How far apart are the two rows of each pair, measured in a hidden way? 0 means very close, and 30 very far. Two or three weighted sums of its numbers give each row a place; it is the straight-line distance between the places.
[ 54  10 -53  20 -29 -29 -29  15 -16  12]
[-44 -23  51 -19  11  -2  11  56  23  39]: 19
[ 28  50 -27  -9  19  14  40 -17 -59 -32]
[-44 -10 -43 -10 -14   7 -28 -26  27  34]: 19
[ 27  54  13   5 -30 -19  19  11 -52  -4]
[-17 -27  16  30   0 -26  13  62  31   5]: 21
[ -9   6  49 -36  -8  -3  28  28   9  -1]
[ -3 -15   3 -32  -3  -7 -20  23   9 -37]: 10
[ 57  43 -47   3 -34  22 -21 -32 -30 -10]
[-33  34  -9 -18  -3   4 -25 -22  10 -11]: 12
[ 43   7 -42   2 -25 -14 -47 -12 -29   2]
[-35 -82  41 -29   6   7 -29 -14  60  -4]: 12
[-37 -23  71 -59 -14 -33 -21  27  16  -7]
[ -7 -42  -1 -26   4 -29 -53 -18  56 -31]: 18
[-16 -19 -59 -22  25  17   5 -43   8  15]
[ -2 -34   5 -11  12   7 -31  -1  43   8]: 7
[ 13  20 -48  15  -7  15   4 -17   3  37]
[ -5   7 -23 -19   5  26 -30 -34  32 -26]: 5
[-59 -22  -3 -25  39 -12  33  45  14  25]
[-12 -39  24   9 -20 -21 -52  30  45   8]: 22
[ 47  -1 -37 -14   0 -17 -44 -21  -6   8]
[ 46   1 -45  12 -27  -4 -23 -18  27  43]: 3
[ 19  17  -9 -23  -6   1 -27  -9   6  29]
[ -1  31 -20 -23  -3 -17  31  17 -20  61]: 11
[  7  14 -44  -8   5   5 -15  -8   5 -46]
[ -2   9  44  28 -10  11  30 -13 -30 -35]: 12
[ 29  68  -7   0 -36 -29  -5   1 -50 -12]
[-65 -43  44 -29  44  29  28 -18   5  -7]: 26
[-24 -56   0  -6  35  13  10 -35  26   7]
[ 20  24 -45  16   5   0 -30 -10  -2  13]: 10
[ 46 -12  -8 -17 -37 -36 -48  38  19  -1]
[ 22 -37 -15 -23  33   8 -32   8  61  -6]: 21
[-23 -37   1   4 -18   1 -14 -20  27  31]
[ 43 -18  21  37 -21   3  -6  14  48 -13]: 12
[-27  17  50  24   5  18  39   7 -28   8]
[ 13  13   2  -6 -12 -35 -63  50  66   5]: 16
[ -6 -41  42  34 -24 -21 -46  35   3  30]
[-22 -63  14 -40  16  18  -1 -38  14 -53]: 6
[ 20  18 -50  21 -31  -3 -18 -21  -1  30]
[-16 -12 -19 -39  15  11 -31 -32  47  28]: 7
[ -6 -20 -33   9  11 -13 -13 -26  22  16]
[-11 -19 -43  35   8  -9   7 -14  13  43]: 4
[ -4  11 -38  -5  -3  -2 -53 -30   9 -29]
[ 39  82  13  36 -29 -18  32  20 -93  -1]: 18
[ 23 -13 -36 -15  24  28  -4 -34   0 -11]
[-21 -41  22   4   7  11 -21 -29  50  15]: 9
[ -2  11 -10  36 -21  -8  -2   4 -24 -19]
[ 22  27  62   5   3   1  35  18 -58 -57]: 12
[ 54  20 -44   5   6  10 -38 -22  13  28]
[ -4 -48 -15  28  53   0 -12 -29  48  -2]: 12
[  12   51  -43 -102   35  -13   -1  -17   -2    1]
[-23  41 -84 -61  43 -18  -1 -21 -21  36]: 11
[ 12 -48  56  56 -30   1 -17  19  22  15]
[-14  13  21  46  28  36  99 -27 -50 -13]: 21
[ 33 -41  -2  43 -10  10 -17  22  43 -20]
[-23 -46  21   5  31  -3  -6   8  18 -27]: 10
[  1  71 -82 -66  25  -2  12  -4  -4  -6]
[  6  49 -16  -3 -32   5  57   7 -83  20]: 13
[ 11   0 -42  17 -19  -5 -38  -9  -8  -4]
[ 36  65 -18  27 -11   1  27  11 -60  -2]: 15
[-11   5 -36 -11  -2   4  -5 -32  19  53]
[-14 -19 -19 -84  36 -38  27  16  -9  29]: 17
[ -4 -37  40  68  -5  -7 -26   8  42  -8]
[ 19  30 -31  12 -27 -12 -17  -6   4   8]: 7
[ 21  23  18   6 -38  14  35 -11 -30 -13]
[ 83  45  16  -3 -47   7 -41  -4  24 -62]: 17
[-64 -62 -31  20  30  41  44 -62 -30   2]
[ 26  44 -52 -26  13   2  56   7 -33  28]: 15
[-10 -77 -22  53   1   6  67 -25   7  48]
[ 45  65  -4  38 -20   2 -30  27   0 -39]: 21
[-69 -51  -1 -35  46  55  11 -25  14   0]
[ -5 -32   5  18 -37 -44 -17  23   7  34]: 24
[-16  -5 -56 -42  27 -11 -39 -39   7   4]
[-40 -46  49 -53   4 -21  -2  35  38   2]: 18
[  9 -43  48  45 -29 -10 -23  25  52  -2]
[ 34 -20 -13 -15  -1  30 -32 -33   4 -12]: 12
[  3 -26 -12  44  11  26   3  -5  11  39]
[-21  29  46  25  15  -3  25  21   9 -37]: 16
[ 48  37  25  16 -10 -11 -20 -10  -6 -15]
[  4  -7   4  11 -16  16 -21 -15  32  13]: 12
[  2 -21 -56 -36   3  -6   9  14   3  38]
[ -7 -13  44 -15 -41  18 -22   7  28 -76]: 23
[ 33 -10 -16   9  -7  -1 -39   7  61   2]
[ 33 -19  27  -1  17 -20 -65  32  29  -6]: 4
[ 10  10  -3  13  15  10  20 -27   7  -2]
[ 37 -33 -18  33   0  -2 -19 -18  46  -6]: 9
[ 49   4  -9  30 -30   5 -23   1   0  -1]
[ 11 -36  31  25 -29 -18 -40  34  41   0]: 12
[  0  16   6   0 -20  10 -34 -19   7   1]
[ 20 -25 -17   5   2  20 -41   5  63   4]: 13
[-35 -18  30 -56  45  28 -12 -51   5 -52]
[-12 -68  52 -25  77  -8 -35  -4  69 -43]: 12
[ 21   0   4   5 -20   4 -31 -16  23   2]
[-45  20  24   2  12  -2 -27  10  33  54]: 10
[  2  20 -23  -9  -1 -36  15  44 -26  38]
[ 33   8 -51  27 -27 -12 -13  -4  -4  16]: 14
[ 47  27 -41   2   4 -13 -34   0  12 -13]
[-62 -31  84 -33  10  12  31  -4   6 -18]: 24
[  4  14  32  -8 -23 -41  -3  58 -31   5]
[ -6   1 -18  -8  24   3 -17 -26  13 -13]: 20
[ 50  42   3  50 -15   0  57  23 -66  -8]
[-72  -9  26 -33  40  18 -16 -33  28 -32]: 14
[-41 -42  27  36  10  -6   6  17  39  22]
[ 38   3  32  13   8   5 -56   6  48 -35]: 20
[ 32 -17  10 -12   3  -2 -26  -3  72   9]
[ -1   3  -5 -13  -2 -15  27  30 -44  35]: 20
[  6  69 -18  46 -13  10  51   2 -69  17]
[ 13 -32  25  21 -10 -27 -27  25  31  -8]: 15
[ 35  23 -45  26 -19 -35 -25 -10  23  13]
[-14  33   6  19  26  27  79 -16 -24 -53]: 18
[-65  -5  13 -37  38  40  56 -42 -30   8]
[-82  -3  14  48  -5  31  43 -39 -37  44]: 7
[-15   8 -29   6  20 -19  67  22 -72  42]
[ 63  26 -35  47 -11  27 -22   2 -14 -36]: 26
[ 28 -11 -54   7  -7 -18 -36  -5  -8  30]
[ 37   7 -29 -25 -24  15 -28 -44  40 -50]: 15
[ 76  50   1  33 -38 -13 -12   7   2 -26]
[ -8 -28 -11  -8  -6 -12 -63  -1  68  -2]: 22
[ 37   1 -17  -2 -15   2 -24  -6  15   7]
[ -2 -41  -3  11  35  15   9 -19  26  36]: 15
[-16  18  21  26   8   5  75  -2 -59 -25]
[-23 -43  40 -48   9  -8   8  31  22   4]: 13
[ 19 -39 -11 -11  26 -10   6  -8  -2   8]
[-26   2  18  21  -6 -24  59  52 -41  61]: 16
[-26  41  21 -18  17 -27  33  61 -34  46]
[ 38  27 -42  23 -39   7 -16 -21 -11   8]: 22
[  6 -16  15  27 -19 -32 -30  26  47   2]
[  4  31 -49 -15   4  10  68   8 -62  29]: 20
[-90 -42  17   4  19  30  70 -28 -29  19]
[ 20 -27  -2  -9  10 -11 -23  -3  31 -27]: 21
[  7  62 -14  16 -47 -12  -8 -17 -74  15]
[-15  23   9  23 -14   7  15  -7 -19  11]: 10
[-48  17  38  19  -4 -35 -10  15  23  27]
[-22 -44  -5  12  15   2   2 -31  37   8]: 12
[-36   3  40  14   4  -5   1  27 -34 -12]
[ 11  46  -7  20   8   4  34  17 -39   7]: 13
[  7  -5 -21   0 -23  -2  12  -1  10  31]
[ 24  10 -31   3 -15 -24 -24 -20  -4   6]: 7
[ 67  15  -4   8 -33  24 -18  -3   4 -38]
[  4 -22  60  46 -20  16 -25 -17  41  -6]: 2
[ 26  54 -30  48  -5   6  37   7 -56 -12]
[ 10 -21  53  47 -34 -16 -20  -4  27  -9]: 16
[ 60 -15  -2   1   0  -2 -34 -11  11 -34]
[  8  -2 -67  11  31 -26  19 -13 -31  31]: 17
[ -4 -32  32 -32 -11 -17  -1  34  26  -7]
[ 17 -15 -42 -51  30   7 -31 -45  25   4]: 21
[ 46  52  -1  62 -35  -1  28   1 -54 -26]
[-14 -22   8 -56   2   9  16  30  -5 -39]: 26
[ 11 -34  13  12  -5 -31 -28  21  21 -22]
[  3  50 -10 -44 -16 -16 -28  35 -27 -13]: 9
[  6 -36 -18 -11   1 -23 -42  17  42  18]
[  9   8   0  39 -21   7 -18  -7  13  -5]: 12
[-32  22  -4 -65   0   5  15   6 -16 -26]
[-37 -29  44  -3  19  34  50   1   8 -10]: 11
[ 11  23  28 -79  19  -3  -5  23  -6 -69]
[ 23  38  13  46  23  36  62  -1 -56 -43]: 18
[-64   5  12 -14  38  18  49 -20 -17 -30]
[ -6 -31  39 -50 -25   1  -5  39   9 -15]: 16
